[  7  28 -17 -19 -36] --> -17, 28

[[  2 -38 -24  34  -4]
 [  1  -7  -6  11   4]
 [  1 -15 -11  18   4]] --> -6, 34

[ 25   5  30 -10 -26] --> 30, 30

[-28  34   7  39 -13] --> 7, 39

[ 14 -36  26   8 -21  17   3] --> 8, 26

[[ 13  13 -12   0  20  13  -9]
 [ 10  38  -5   9  24 -27   9]
 [-12  -3  15  33   1  23  22]] --> 9, 38

[  2 -39 -23   4  -4] --> -23, 4
---
5  6  6  4  1
4  7  4  2  1
: 4

786  458  648  369
194  301  308  967
: 648

-15   12  -15   -1   42   10   46
  7   27  -42   20  -26   -3   44
: 10

5  0  4  8
5  3  4  5
: 4

2  6  5  7  3  4  8
8  9  6  4  6  8  5
: 4

79  23  35  60  60  65  47
48  58  57  95  62  29  48
: 65

-189   -26  -222   593
-263  -654  -191   640
: -222

 63  215  229  181
 66  230  205  245
: 229

-750  -692  -901  -328   519
-960  -352  -335  -232  -308
: -328

-338   649   296  -517
-174  -190  -116    61
: 296
---
0.12,0.07,0.13,-0.07,-0.13,0.14,-0.08 ans = -0.07, 0.14

-102.833,12.643,-116.038,109.703,79.351,-96.657,-84.257 ans = 109.703, 109.703

-10.95,8.25,12.62,4.60,13.56,-2.67,-15.63 ans = 4.60, 13.56

-0.17,0.18,0.05,0.14,-0.08 ans = 0.05, 0.18

18.8,8.5,-12.8,-15.2,3.0 ans = -12.8, 18.8

0.14,0.37,1.35,0.02,1.78
0.83,0.28,-1.24,0.81,-1.85
-0.93,0.46,1.43,0.25,0.91
ans = -1.24, 1.78

1.804,17.358,-14.396,0.740,0.517,-0.152,-8.121 ans = 0.740, 17.358
---
[[  9 -22  -1 -25 -46 -22  -8]
 [ -1  -2   4  28 -23 -34 -23]
 [ 14 -46   5  -6   5   7 -17]] out -46

[[913 133 513 195 454 844]
 [931 404 881 412 722 574]
 [885 492 828 431 722 583]] out 492

[[69 83 53 73 78 52 80]
 [24 71 42 45 81 70 53]
 [42 16 68 42 53 26 50]] out 16

[[6 3 6 2]
 [7 1 7 2]
 [2 4 5 3]] out 4

[[ 75  80  88 103  91  93  29]
 [103 194  42  47  90  93 187]
 [ 94  60  58  99 124 111  92]] out 60

[[ 58 100 232 130]
 [111 190 212 111]
 [175 110  97 163]] out 110
---
((59, 79, 27, 77, 14, 68), (59, 79, 27, 77, 14, 68), (67, 58, 27, 61, 28, 90)) => 28
(11, 94, 89, 14) => 89
((2, -28, -5, -19), (0, 27, -10, 17), (-14, 31, -30, -6)) => -30
(-345, -734, -116, 593) => -116
((5438, 1566, 4868, 5375), (6036, 9886, 5159, 2933)) => 5159
((-75, 945, 921, -152), (414, -620, -664, -187)) => -664
((57, 84, 89, 46, 24), (48, 78, 62, 72, 31)) => 72
---
[[ 115.778  145.361  -15.452  -71.625   73.474  150.503  -69.663  138.840
    79.892  -61.101   83.123 -159.767]
 [   6.009 -117.003   38.730  -22.943  -16.842 -139.044  116.791 -145.503
   201.578  197.426  113.677   65.646]
 [ 205.846  -81.558   27.110   28.411  163.616   39.661   91.618   21.791
   164.748  -62.243 -114.067  134.854]
 [  30.309  101.697   16.490 -149.589  185.479   77.871  -65.773  -66.523
   132.720  -12.981    4.947   58.891]
 [ 208.442  106.927   26.578  -72.407  244.520  231.519   -6.518  131.239
   191.509  -19.005  -40.014   30.849]
 [  54.188  -85.062   24.858    0.859   37.143  -90.199  102.163  -60.423
   201.009   69.954   23.437   57.434]
 [  87.167   72.247   27.589 -122.847  218.449   70.443  -50.954  -34.851
   172.097   20.120  -79.062   24.431]
 [  34.168  123.186   23.395   42.208  209.998   57.554  -57.879  164.133
   123.916  -82.535   21.285  -56.713]
 [  96.170 -106.659  -11.967 -128.097  -47.140  -75.779   60.586 -162.366
   145.139   94.383   70.663   -8.732]
 [ -56.912 -136.885  116.993   50.150  150.884  -84.665   59.009  -62.735
   293.496   64.186   -6.615   94.517]] yields -159.767

[[ 0.87 -0.60  0.60  0.31 -0.32  0.84 -0.87 -0.95  0.16  0.31 -0.37 -1.64
   0.93  0.85]
 [ 0.09 -1.05 -2.04 -0.14  2.31  0.49 -0.44  0.66 -1.39  1.00 -1.04 -0.89
  -0.07  0.85]
 [-0.72  1.39 -0.73 -0.82 -0.08 -1.24  0.16  1.11 -0.20 -1.33  0.62  0.18
   0.87  0.85]
 [-1.67  0.19  0.99  0.63  0.32  0.59  0.21  0.32  0.52 -0.63 -0.25  0.26
  -1.93  0.85]
 [-0.38  1.62  0.18 -0.85 -0.31 -1.58  0.27 -1.14  0.16  0.07  0.97  0.38
   0.74  0.85]
 [-2.17  0.11  0.02  0.33  1.03  1.04 -0.05  0.13  0.92  0.25 -0.24 -0.19
  -2.02  0.85]
 [-0.85 -1.09 -0.62 -0.56 -1.33  0.06  0.36 -0.63 -0.43  1.22  0.34  0.54
  -1.16  0.85]
 [-1.15  0.99 -1.03 -0.93  0.59 -0.75  0.10  1.28  0.25 -0.93  0.36  0.08
   0.88  0.85]
 [-1.92  0.38  0.42  0.17 -0.47  0.55 -0.03 -0.16  0.08 -0.17  0.14 -0.16
  -2.04  0.85]
 [-0.42  0.14  0.10  0.94  1.93  0.94  0.15  0.46  1.27 -0.54 -0.70  0.16
  -1.38  0.85]] yields 0.85

[[-0.03 -0.06 -0.10  0.00 -0.02 -0.03 -0.01 -0.02 -0.02  0.00  0.03 -0.03
   0.03  0.09 -0.01]
 [-0.04 -0.09 -0.12 -0.06 -0.12  0.00 -0.12 -0.04 -0.01  0.01  0.01 -0.03
  -0.14 -0.04  0.04]
 [-0.02  0.06  0.02  0.05  0.16 -0.12  0.17 -0.03 -0.09 -0.10  0.02 -0.07
   0.15  0.04 -0.11]
 [ 0.02  0.06  0.09  0.03  0.10  0.00  0.09  0.01 -0.01 -0.01 -0.03  0.01
   0.13  0.02 -0.06]
 [-0.03  0.04  0.08 -0.01  0.04  0.01  0.06 -0.02  0.01  0.05 -0.01  0.01
   0.09 -0.03  0.01]
 [ 0.00 -0.06 -0.11  0.02  0.00 -0.04 -0.02 -0.01 -0.04 -0.04  0.02 -0.03
   0.04  0.10 -0.05]
 [ 0.00  0.06  0.10 -0.05 -0.02  0.01 -0.01  0.02  0.00 -0.01 -0.08  0.02
  -0.06 -0.13 -0.03]
 [-0.03 -0.09 -0.13  0.02 -0.02 -0.06  0.00 -0.05 -0.06 -0.04  0.04 -0.06
   0.02  0.08 -0.04]
 [ 0.00  0.00 -0.04  0.04  0.12 -0.06  0.13 -0.02 -0.05 -0.05  0.03 -0.05
   0.15  0.12 -0.07]
 [-0.03 -0.11 -0.18 -0.01 -0.09 -0.01 -0.06 -0.03 -0.01  0.01  0.06 -0.06
  -0.01  0.05  0.09]
 [-0.02 -0.05 -0.03 -0.09 -0.21  0.05 -0.19 -0.01  0.02  0.02 -0.05  0.03
  -0.21 -0.13  0.04]] yields -0.01

[[-19.9 -13.3 -12.2 -14.0 -12.9 -12.2 -11.1 -11.0  -9.6 -15.2]
 [ -2.7  -5.8  -8.2  -7.6  -6.2  -7.1  -8.6  -8.7 -10.0  -5.2]
 [ -9.7  -3.1 -12.3 -15.4  -2.4  -3.6  -4.9 -11.1 -10.5  -3.0]
 [ 15.9  -5.9   2.8  10.9  -7.0  -8.6 -10.3  -3.2  -7.1  -4.3]
 [ -9.0 -14.7  -5.9  -3.1 -16.1 -15.3 -15.4  -7.7  -8.9 -17.1]] yields -15.2

[[-0.12 -0.18 -0.07  0.12 -0.09  0.14 -0.17  0.00 -0.03]
 [-0.03 -0.29 -0.21 -0.09 -0.27  0.00 -0.26 -0.07 -0.18]
 [ 0.09  0.17  0.02 -0.17  0.10 -0.21  0.03 -0.02 -0.09]
 [-0.07 -0.11 -0.06  0.05 -0.06  0.06 -0.14 -0.01 -0.06]
 [-0.09 -0.15 -0.07  0.08 -0.08  0.10 -0.17 -0.01 -0.06]
 [ 0.02  0.00 -0.07 -0.14 -0.03 -0.14 -0.09 -0.05 -0.13]
 [ 0.04 -0.13 -0.17 -0.19 -0.14 -0.14 -0.25 -0.07 -0.25]] yields -0.03

[[ 0.104  0.128  0.121 -0.225 -0.222  0.126  0.186  0.122  0.120  0.097
   0.122  0.121  0.130  0.164 -0.223 -0.224]
 [-0.030 -0.057 -0.047  0.185  0.183 -0.054 -0.258 -0.047 -0.046 -0.023
  -0.049 -0.047 -0.057 -0.130  0.184  0.184]
 [ 0.153  0.143  0.154  0.003  0.003  0.150 -0.062  0.153  0.151  0.155
   0.152  0.151  0.146  0.076  0.004  0.003]
 [-0.179 -0.202 -0.195  0.152  0.149 -0.201 -0.260 -0.196 -0.194 -0.171
  -0.196 -0.195 -0.204 -0.239  0.151  0.152]
 [-0.260 -0.254 -0.265 -0.039 -0.040 -0.261 -0.054 -0.264 -0.261 -0.261
  -0.262 -0.262 -0.257 -0.189 -0.040 -0.039]
 [-0.109 -0.135 -0.125  0.186  0.184 -0.132 -0.276 -0.125 -0.124 -0.101
  -0.127 -0.125 -0.136 -0.194  0.185  0.186]
 [ 0.167  0.159  0.170 -0.013 -0.013  0.166 -0.043  0.169  0.167  0.169
   0.167  0.167  0.162  0.093 -0.013 -0.013]
 [ 0.098  0.123  0.115 -0.232 -0.229  0.121  0.193  0.116  0.114  0.091
   0.116  0.115  0.125  0.163 -0.231 -0.231]
 [-0.001 -0.026 -0.016  0.167  0.165 -0.023 -0.233 -0.016 -0.015  0.005
  -0.018 -0.016 -0.025 -0.099  0.166  0.166]] yields -0.224
---
Q:
 32   12   18  -33  -19
-36   22   18   36  -17
A: 36

Q:
  0   -4    6   -7    1
-15   32   14   -6   -9
A: 32

Q:
 20   -7   11   14  -14   22  -32
 21   -1   14  -11  -15   27    0
A: 27

Q:   3   31   19  -14   -3  -12
A: 31

Q:   7    9  -29   -3   16    4
A: 16

Q:  -2   34   22   15  -20    1  -22
A: 34

Q: -17    9  -16  -19  -11   37
A: 37
